Rows are one point carried round by a steady rotation, each followed by how many ticks it has turned.
The counts run from 0 to 365.
[ 69 109 105  69 173 134 117 124 130  90 127 160  85  58 147 157 118 120
 155 152 115 117 140 137 119 136 137  95 146 153 148 138 136 118 100 180
 133 152 170  98 149 110 119 117 147 157 108 134]	265
[173 182 145 166  95 148 110 162  85 139 110 116  90 161 169 107 166 101
 138  96 145 137 111 150 143  89 111 177 156 170 126 140 128 128 163 135
 145 119  94 127 130 126 143 119 101 119 138 140]	177
[101 126 109 120 138 179 178 116 126 128 134 120 115 137 111 150  96 140
 133 142 128 159 147 143 104 118 123  86  75 131 112 139 131 109 118 203
 107  82 127 140 173 155 113 147 108  90 157 168]	152
[132 112 123 104  93 124 154  47 183 144 146 159 141 131 159 154 145 139
 155 131 162 122 139  81 115 143 121 133 144 142 112 154 137 133 118 185
  69 159 109 135 129 154 157 137 148 119 123 112]	304
[114 166 125 123 138 101 105 149  86 108 108 122 105 176  97 141 132  89
  92 127 137 122 111 145 163  70 138 191 146 136 137 119 126 161 173 114
 182 156 118 138  81 130 151 136 111 117 147 159]	349
[163 164 131 141 159 137 135 172  76 118 107 123 131 119 154  91 137 109
 188 104 126 141 114 114 114 130 117 162 142 161  93 184 119  85 136 154
 123  71 102 133 172 145 126 128 131 110 134 133]	4
[161  88 112 139  93 163 158 109 131 135  73 116 133 132 175 114 118 132
 176 103 118 155 113 119 159 114 147 152 136 170 120 139  85 159 149 137
  90 154 175 141 130 147 141 134 118 178 148 134]	194
[142  99 116 122 128 150 137 112 123 130  62  94  91 120 154 125 109 115
 107 180 150 147 154 164 132 139 124 151 114 107 132 195  90 117 107 139
  81 121 144 130 150 153 131 140 146 137 180 148]	20
[143 151 109 110 113 118 127 130 127 152 144 147 128 120 164 152 177 104
 153 110 135 123 122 120 118 147 120 144 176 200 119 117 200 114 181 151
  56 130 103 139 138 143 144 122 106 124 141 112]	307
[108 134 158 122  89 132 157 119 131 187  91 123 160 148 104 145 127 126
 130 122 107  89 104 134 127 128 161 143  97 126 166 112 107 123 142  57
  59 155 149 144  91 165 103 117 139 144 146 125]	211
[115 119 107 144 139 112 158 112  87 103 132 160 115 120 114 152 110 120
 166 141 119 157 124 124 133 156 111 106 113 131 115 139 118 138  67 207
 107  77 145 123 128 168 157 159 158 102 161 159]	154
[144 126 103 117 159 115 128 147  91  89 152 154 175 155 135 110 150 133
 108 103 147 147 147 116 158 102 169 120 132 165  89 149 174 104 140 131
 150  90  86 177 146 143 148 143  73 110 139 124]	298
[ 87 114 144  65 148 132  96 121 103  97 107 150 138 127 105 134 130  95
  44 156 153 115 148 130 146 158 167 139 114  84 142 142 152  83 122  81
 162 113 121 131 118 115 128 134 137 139 123 121]	119
[123 108 110 131 107 133 133  85 121 157 148 145 176 158 137 158 122 131
 145 101 129  94 139  93 143 140 103 113 117 135  85 133  94 109  84 141
  38 151 124 163 107 164 116 138 169 109 125 136]	142
[ 94 174 114 120 153 137 104 161  76 120 129 130 109 170 127 139 131 129
  80  97 129 107 148 146 157  69 129 154 132 136 161 104 134 118 149 132
 173 173 122 128  92 104 114 122 115  92  90 147]	108
[135 136 130 139 127 126 175 139 119 137 127 120 100 150 129 147 162 112
  74 174 169 130 120 143 104 140 142 112  71 104 128 137 211  82 123 130
 105  94 120 122 143 134 106 132 122 107 168 174]	149
[109 126 136 148 153 133 144 113 101 132 125 126 148 148 130 163 111 112
 161 133 120 151 120 110 104 132 108 121 116 107  71 179  99 119  65 171
 102  87 132 160 147 135 154 132 128 118 206 147]	314
[118 143 132 101 179 128 178 125 130 104 117 122 188 151  98  96  68 170
 184 120 125 169 150  87 136  87 148 130 109 116 107 158  96 128 117 131
 129 108 111 119 137 137 117 135 120 102 119 107]	233
[109 137  91 133 109 141 107 111 109 128 180 127 149 154 120 138 130 157
  85 109 128 104 178 101 144 116 115  87 116 143 104 169 150 114  82 132
 117 128 108 196 156 117 107 129  89  84 120 165]	139
[130 101 143  87 154 114 136 137 127  88 133 191 147 119 141 125 144  85
 113 120 154 141 109  85 121 140 182 130 111 132  85 143 188  99 119 141
 156  78  93 129 155 125 166 129 117 159 139 106]	296
[119 155 160 148  47 132 130  99 145 152 132 134 134 141 101 128 175 158
 114 136 114 101 130 122 133 145 136  95 109 148 180 152 143 149 108  53
 107 167 163 162 105 140 121 117 126 137 122 147]	209
[139 101  98 110 170  85  59 149  85 112 114 151  98 102 152 158 113  65
 127 153 111 116 107 158 144 108 139 124 150 164 109 137 126 154 108 146
 138 128 133 144 117 145 150 120 117 156 161 146]	25
[105 132 135  89 154  93 129  84 134 151 121 141  94 161 125 147 115 142
 129 172 167  94 131 158 116 102 128 158 134  97 154 174  96 130 114 167
 147 153  97 136 108 178 164 141 171 105 141 127]	171
[110 153 112 122 150 136 138 127  93 100 124  78 130 103  97 126 128 144
 147 163 100 166 168 173 150 139 103  85 151 175 159 149 149 137 129 123
 121 118 176 125 133 111 111 127  80  93 159 139]	87
[164 150 169  98  98 153 108 118 158 183 139 169 108 128 150 110 121 119
 112 157 141 133 106 165  95 117 128  94  73 122 143 121 132 108 118 163
 104 110  51 110 135 160 116 101 121 111  89 129]	161
[134 173 157 105 127  74 118 120 146 151 113 104 122 151 136 136 139 118
 100 154 159 121 153 105 131 122 110 163 150 101 173 144 163 133 129 113
  86 182  89  83  88 102 121 110 143  87 114 122]	240
[160 170 142 101 112 166 131 154 145 162 119 143 107 137 170 105 115 116
 143 129 135 134 128 110  76 124 124 151  95 124 112 155 129  99 152 192
  94 116  54  98 170 132 115  98 129 100  89 120]	1
[147 111 128  87 172 112 100 125 116 125 132 113 154 125 138 163 100  74
 150 121 159 134 118 114 156  94  94 125 117 141  85  91  85 117 109 142
 106 166 135  79  74 115 100 122 154 136 118 123]	254
[160  86 148 148  91 128 149 116 130 121  89 150 114 119 174 124 144 136
 182 125 124 119  90 121 130 114 152 129 111 156 127 164  91 144  83 108
 114 134 170 146 128 161 136 117 164 190 122 151]	33
[110 134 143  98 120 195 112 108 129 154  83 109 133 118 119 123 102 118
 146 136 125 121 150 156 122 137 114 139 127 151 109 196  44 106 155 125
 116 107 125 148 171 151 131 134 122 146 165 106]	182
[117  97 126  90 130 153 140 104 144  76 134 155 133 146 135 151 107  94
 106 103 169 155 140  60 153 109 154 133  88 114  78 129 124 125 102 171
 181 145 128 106 124 107 144 141 141 144  95 141]	123
[134 165 113 112 162  56 128 122 108 101 146 124 153 146  99 124 140 134
 181 123 135 133 154 101 177 116 101 155 191 167 143 142 130 157 135 113
 103 163 109 130  83 142 132 145 139  85 118 110]	237
[ 61 148 112  60 180 130 144 142 111 112 123 144 141 105 116 145 124 131
 193 136 107  94 129 138 133 103 150 131 155 178 149 122 107 113 157 148
 162 152 171 113 121 145 104 128 144 130  89 120]	104
[115 145 135  89 165 130 170 102 157  92 141 117 166 128  88 110  96 173
 208 120 128 161 161  87 141 104 130 110 125 145 115 178 102 143 126 148
 153 125 117 124 148 132 123 131 120 101  99 107]	234
[100 118 121 123 158 112 117 130 132 133  92 143 132 155 143 159  61 105
 109 115  87 106 102 110 102  68 185 123  98  94 119 139 105 162  84 134
 120 148 129 164 122 110 140  85  87 156 170 142]	202
[120 161 130 146 148 155 145 141 108 162 116 110 143 156 156 143 110 112
  99 131 124 133 137 156  84 108 137 122 107 132 105 154 159  87 138 138
  79  96  93 175 175 118 108 107  70  92 191 138]	311
[140 124 124 106 114 132  80 146  85 115  78 136 145  98 112 104 127  95
 130 130  85 134 129 124 160 171 161 157 166 170 142 157 121 150 172  67
 113 114 152 144 132 144 146 124 113 161 155 122]	358
[135 175 136 145 164 141 134 174  79  95  94  91 150 109 132 119 128 107
 181 103 118 158 139 104 138 137  93 133 156 179 108 171 130  99 136 125
 109  92 139 103 160  92 108 120 110 121 149 126]	246
[125 168 141 124  78 166 104 112 141 137 116 112  84 173 109 130 130 118
  68 122 150 150 156 126 146  75 131 164 101 120 140 139 113 161 166 141
 170 170 113 118 124 102 145 118  95 110 115 155]	351
[100 129 100  91 140 129  94 126 120 139  90 129 123 110 131 129 113 125
  97 157  78  92 138 164 123 106 186 128 140 160 169 140 148 146 170  92
 102 145 150 173 149 124 130 100  59 145 165 129]	199
[122 130 120  79 110 143  68 132 126 123 100 132 141  92  94 100 132 104
  96 151  93 123 147 133 152 154 167 139 152 174 139 163 133 145 186  58
 131 123 139 143 147 126 125 111  86 154 140 114]	359
[124 107 142  93  64 171 103  79 138 147 111 169 128 122 138 118 134 128
  61 132 143 114 175 121 130 193 152 132 116 117 173 154 141 104 128 129
  88  95 101 122 139 148 153 146 136 127 104 102]	291
[148 131 116 119 123  93 144 145  94 142 131 149 149 138 141 159 181  85
 139 120 146 100  81 135 137 161 123 133 129 165 100 101 194  89 136 117
  59 121 122 117 102 170 113 136 144 137 144 142]	146
[137 124 147 116 106  90 154  76 173 129 105 158 139 124 127 136 122 128
 172 124 132 148 120  72 136 143 146 160 151 123 155 127 140 167 133 150
  70 157 105  97  98 141 183 134 148 137 134  81]	63
